(in the rows, 128 means zero)
Named moves come first, each a turn or a mirror and shown by rows before and after it. Which of them, in which order, take the first row of each pair that follows to the second? Write the first one first, as in the answered first pair.
z_579 (before -> after):
[123 153 138 131 153 132 124 135 110 143 137 106 146 113 125 132 129 123
 152]  ->  [123 116 139 123 113 136 128 120 133 143 134 119 143 147 134  92 106 135
 147]
[131 132 118 107 140 130 149 134 110 116 141 111 101 140 140 160 130 154
 128]  ->  [131 118 118 104 123 132 150 129 121 117 139 117  98 156 142 143 120 161
 127]
[ 97 157 121 133 148 110 120 172 126 132 123 142 127 127 139 150 162 139
 138]  ->  [100 116 122 127 103 114 122 156 152 133 119 156 126 166 149 108 138 153
 133]
[109 144 161 148 118 111 116 167 129 140 114 113 136 122 124  71 149 124
 135]  ->  [109 146 160 149 121 111 115 167 126 141 114 111 136 119 123  74 152 121
 135]
z_806 (before -> after):
[162 111  87 123 124 145 149 105 123 141 129 109 119 164 130 139  86 147
 146]  ->  [152 125  91 128 147 141 152 121 104 136 133 105  98 162 133 154 101 164
 135]
[130 139 132 160 182 108  98 142 111 119 140 132 172 114 134 150 127 123
  90]  ->  [145 118 126 154 150 115  94 118 138 126 134 137 200 120 129 128 104 104
 104]
[110 123 127 157 124 130 144 140 130  91 130 166 127 124 133 113 135  84
 131]  ->  [111 116 125 154 113 133 146 136 133  91 130 164 126 135 135 105 129  86
 132]
[123 143 143 143 124 129 137 109 116 152  96 156 145 145 131 115 131 157
 115]  ->  [123 145 142 144 126 129 137 112 113 153  97 157 144 145 130 118 134 159
 112]
z_29 (before -> after):
[154 107 109  93 141 150 111 112 156 163 150 162 125 130 111 145 115 137
 120]  ->  [155 124 115  90 129 154 121 115 145 178 152 126 107 137 110 147 115 133
 143]
[134 150 125 117 148 131 131 124 123 127 133 111 126 105 126 156 143 119
 141]  ->  [129 150 129 124 156 126 127 132 121 125 130 121 126 103 129 152 147 124
 132]
[145 138 129 148 183 121  85 117 151 113  84 182 208  67 106 124 146  69
 115]  ->  [172 127 101 114 140 133 105  77 165 120  99 150 214  74 105 142 111  57
 155]
Now pairs of rows:
Between the rows of a pair lie two moves.
[109 100 138  77 101 147 124 117 102 113 120 101 120 152 143 127  89 159
 131]  ->  [ 99 112 141  85 125 143 123 132  86 108 123 101 104 145 145 140 106 172
 121]	z_806 z_579
[128 124 125 146 128 119 128 144 138  97 117 164 144  97 153 136 138 168
  89]  ->  [153 115 105 122  95 129 137 110 153 104 126 143 162  95 149 146 110 147
 122]	z_806 z_29
[111  93 115 127 121 123 116 130 122 137 134 155 122 135 120 144  88 130
 106]  ->  [115  98 112 122 115 126 125 127 118 139 142 138 112 137 122 153  84 130
 116]	z_806 z_29
[117 129 121 133 149 139 128 142 112 123 137 137 122 137 123 150 148 151
 102]  ->  [124 103 113 119 118 144 133 123 129 123 139 139 123 156 126 135 125 155
 106]	z_579 z_29
[134 141 147 140 133 121  92 137 138 146 122 119 174 112 108 114 138  79
 137]  ->  [136 154 144 137 139 122  99 139 127 148 129 100 161 108 107 134 142  79
 146]	z_806 z_579
[114 121  96 104 127 118 129 125 116 123 141 144 120 124 108 140 136 148
 104]  ->  [118 134  98  99 116 121 137 125 109 136 144 116 108 129 108 142 135 145
 121]	z_29 z_29
[134 150 140 137 134 125 122 130 137 134 119 114 160  89 119 131 138  87
 162]  ->  [140 125 139 131 102 130 127 117 157 139 117 118 160 114 123 103 119  93
 162]	z_29 z_806
[121 139 128 137 152 123 136 144 105 119 141 142 110 119 131 152 142 154
 118]  ->  [128 104 115 123 128 127 134 124 127 109 140 165 124 133 137 137 122 159
 108]	z_29 z_579
[132 165 140 144 137 153 138 125 107 146 130  90  99 112  87 114 113 108
 145]  ->  [122 147 144 145 123 153 143 127 110 141 133  94  77 140 100  96 110 133
 133]	z_579 z_806
[138 106 112 117 107 150 127 102 146 122 127 133 145 136 128 156 114 124
 124]  ->  [140 115 111 113 115 151 130 103 140 123 128 126 147 127 125 169 117 120
 130]	z_579 z_806
[104 135 124 120 115 126 124 117 135 114 135 139 128 150 131 112 130 137
 116]  ->  [104 145 117 120 137 124 122 118 126 108 137 143 139 127 128 137 139 128
 118]	z_579 z_29
[138  83 113 110 101 151 127 119 142 118 112 114 143 170 113  81 134 125
 108]  ->  [135 148 121 121 156 145 130 149  99 126 115  72 132 124  97 138 171 105
 127]	z_29 z_579
